One turn moves each row of this set onto another row. After a few examples, where does it send each row asked below?
z_417: 16	-4	-17	-6	-27	6	4	10	16	-5	-11	8	-18	5	-15	-6	5
z_20: -13	1	-7	-12	-15	11	22	-4	1	-11	-13	4	-7	7	-20	18	2
z_845: -9	-9	18	4	13	-4	-25	2	5	-20	4	14	18	11	22	-1	10
z_844: -8	0	-14	-9	-14	-10	-13	-6	-6	14	5	-1	-19	-17	-2	-8	18
z_398: 7	-9	17	-9	8	9	26	13	15	-10	-13	6	-27	-11	10	-9	10
z_895: 8	9	-3	-14	-9	12	13	-9	12	-4	6	-15	-12	-6	7	7	31
z_908: -5	-13	14	6	1	-14	-17	2	-3	-17	10	0	22	16	15	14	-1
z_935: -27	6	8	-9	-2	15	-8	5	13	-11	-2	23	-12	-18	-7	-15	-2
z_35: 15	-23	-2	23	-1	0	-15	6	10	-6	-3	-2	8	15	23	-7	10
z_165: 6	10	31	14	12	-8	-15	10	3	9	-7	-10	12	17	13	5	0
z_96: 5	-17	13	12	14	4	-16	7	13	-14	-6	9	9	12	30	-9	19
z_644: 8	-23	1	21	-3	-12	-13	0	-3	-6	6	-6	12	13	17	7	-5
z_587: -8	26	-17	-3	2	4	3	25	2	-14	17	12	-2	0	-8	-3	13
z_990: -2	-6	-7	-1	0	-6	10	-6	-14	7	-8	12	-22	-11	-5	13	-22
z_283: -33	-4	4	-9	-4	9	8	-9	-2	-7	-11	17	-14	-14	-15	-2	-2
z_6: -21	10	9	-20	-6	10	14	14	3	-10	-7	-1	-3	7	-7	28	1
z_183: 12	8	19	18	4	-10	-28	-4	0	13	-5	-1	9	12	6	-5	-5
z_525: -19	-8	15	-14	2	7	28	13	8	-12	-16	8	-20	-5	-6	-5	16
z_89: 4	-10	-8	1	2	1	30	-5	-6	-7	-14	14	-23	-5	-11	2	-7
z_651: 3	17	-5	4	19	14	13	-9	0	-11	15	10	-14	-22	9	-5	6
z_482: -3	-6	-10	-3	-14	7	15	11	11	-13	-14	19	-19	-2	-20	-19	9
z_53: 5	14	26	17	4	-1	-25	11	12	2	0	-2	15	14	5	-11	1
z_7: 25	9	23	13	0	-6	-17	3	12	5	-6	-8	11	20	7	-3	7
z_330: -9	5	-3	-10	11	-19	14	25	-15	8	5	-3	-17	-6	7	9	16
z_389: 19	6	31	20	15	-6	-15	2	8	3	-2	-3	5	7	14	-13	-2

z_20 turns into -> z_525
z_389 turns into -> z_183
z_35 turns into -> z_908
And these:
z_935 turns into -> z_417
z_844 turns into -> z_587

One turn moves each row of this set onto another row. After a few examples, where does it send each row asked below?
z_49: 2	-8	-32	12	-17	13	-7	7	-12	8	1	-11	23	5	7	15	10	-3
z_430: 3	24	-3	-13	-4	-2	3	-2	18	-13	3	0	-1	-16	-21	18	12	-9
z_478: 5	-9	20	13	23	4	4	0	-3	-7	-8	16	5	9	-4	-2	-26	-16
z_868: 10	15	-10	-21	-10	-6	-15	5	15	-3	7	-6	3	-18	-23	-3	14	-13
z_767: -3	-6	-33	14	-10	15	-5	13	-8	3	9	-12	24	6	12	16	-3	-1
z_279: 13	-5	-6	-10	6	12	2	13	12	8	22	-20	20	23	-1	19	1	9
z_819: -14	-17	-27	0	-5	-13	22	8	10	0	1	-8	19	25	7	1	4	3
z_462: 10	0	16	-5	7	-9	8	-13	5	-4	-23	23	20	2	3	2	-19	-19
z_456: 8	1	-10	6	17	-28	3	33	-6	-3	4	8	-11	3	-12	3	0	3
z_172: -5	3	-14	9	22	-19	0	33	0	-6	13	1	-7	4	-2	12	8	10
z_605: -4	11	-19	-7	6	-11	-1	22	20	-19	20	-7	-6	-1	-17	-13	-8	0
z_828: -9	-16	10	-2	5	-1	-34	9	-8	-9	-4	-3	17	5	16	-16	2	-3
z_574: 6	-15	20	13	21	10	4	1	-4	-8	-13	13	7	11	-5	-4	-22	-11
z_782: -2	-23	-37	-1	-5	-13	3	14	12	-2	-6	-2	24	19	11	4	10	6
z_201: -7	-4	-27	8	-19	-1	-5	3	-2	14	2	-17	28	-5	16	14	-3	-1
z_503: 11	2	11	-9	2	-8	4	-15	8	-10	-28	19	17	5	5	1	-16	-19
z_961: 15	15	-9	-23	-13	-11	-2	5	5	6	-3	5	17	-19	-23	4	11	5
z_243: -2	-11	-39	-5	-5	-12	11	15	16	-4	1	0	26	19	10	11	3	3
z_507: 6	-15	-12	-2	-6	11	13	11	9	11	19	-13	31	7	-17	17	5	5
z_475: 8	1	15	-6	7	-9	2	-14	9	-9	-21	21	18	4	5	0	-21	-22
z_250: 8	21	-5	-25	-8	-8	-4	1	10	-9	6	5	20	0	-8	20	27	-5
z_890: 3	-12	19	16	20	7	1	-2	-7	-4	-8	19	13	13	-5	-3	-22	-14
z_986: 1	15	-23	9	-8	5	-11	9	1	9	8	-18	17	11	21	21	-3	3
z_494: -17	6	-11	-3	-3	3	-22	8	10	-20	14	-14	3	-2	5	-23	-11	-6
z_635: 15	-26	-21	-14	-4	6	11	11	-1	6	12	-15	19	13	-10	16	8	0
z_843: 15	20	4	-18	-15	-4	-7	-2	-1	-9	-1	11	21	2	-17	8	23	-13
z_228: -23	-1	8	-8	-1	9	-23	-10	14	-20	-6	-9	10	-6	12	-8	4	-7
z_680: -9	-7	-11	13	16	-10	1	28	-1	-2	2	7	0	2	-19	-15	5	19
z_426: -17	-3	-6	-9	-4	1	-25	1	1	-11	-1	-15	-2	-3	4	-25	9	-14
z_530: 5	-8	22	15	19	5	7	-2	-5	-3	-12	20	12	6	-3	-1	-22	-14
z_498: -14	-7	-5	6	25	-12	-1	22	17	-15	6	-5	-16	-7	-7	0	-8	7
z_237: 14	13	6	17	11	-6	2	2	9	-2	-13	28	14	-7	-10	11	-21	-14
z_25: 17	10	1	20	11	-4	1	7	7	-1	-18	25	11	-10	-10	14	-21	-9
z_643: -4	3	-23	-6	0	-10	6	10	21	-4	3	-8	19	35	18	7	6	7
z_672: -15	-12	8	-11	7	5	-27	4	-5	-10	4	-14	16	6	23	-4	10	0
z_98: 13	9	9	17	12	-8	5	3	6	1	-17	29	16	-7	-6	10	-20	-10
z_730: -8	-2	-15	5	14	-11	-7	25	14	-9	10	-1	-11	-1	-22	-17	8	-1
z_114: 10	-20	-19	-18	-5	13	12	7	2	2	15	-16	27	16	-3	16	1	-4
z_594: 11	2	13	-8	4	-11	6	-17	2	-4	-20	22	17	7	3	2	-18	-23
z_796: 2	21	-10	-20	-13	6	-11	2	15	-17	18	-12	9	-8	-16	-8	-1	-10
z_420: -15	-7	1	-13	-8	2	-14	-8	-17	-4	-11	-10	11	1	9	-23	6	-1
z_610: 15	8	4	16	12	-12	0	5	6	3	-13	30	16	-7	-9	12	-23	-11

z_680 turns into -> z_420
z_819 turns into -> z_201
z_610 turns into -> z_890
And these:
z_574 turns into -> z_503
z_605 turns into -> z_494
z_228 turns into -> z_430
z_98 turns into -> z_530
z_868 turns into -> z_730
z_843 turns into -> z_456
z_237 turns into -> z_478
z_672 turns into -> z_250
z_114 turns into -> z_243
z_986 turns into -> z_279
z_635 turns into -> z_782

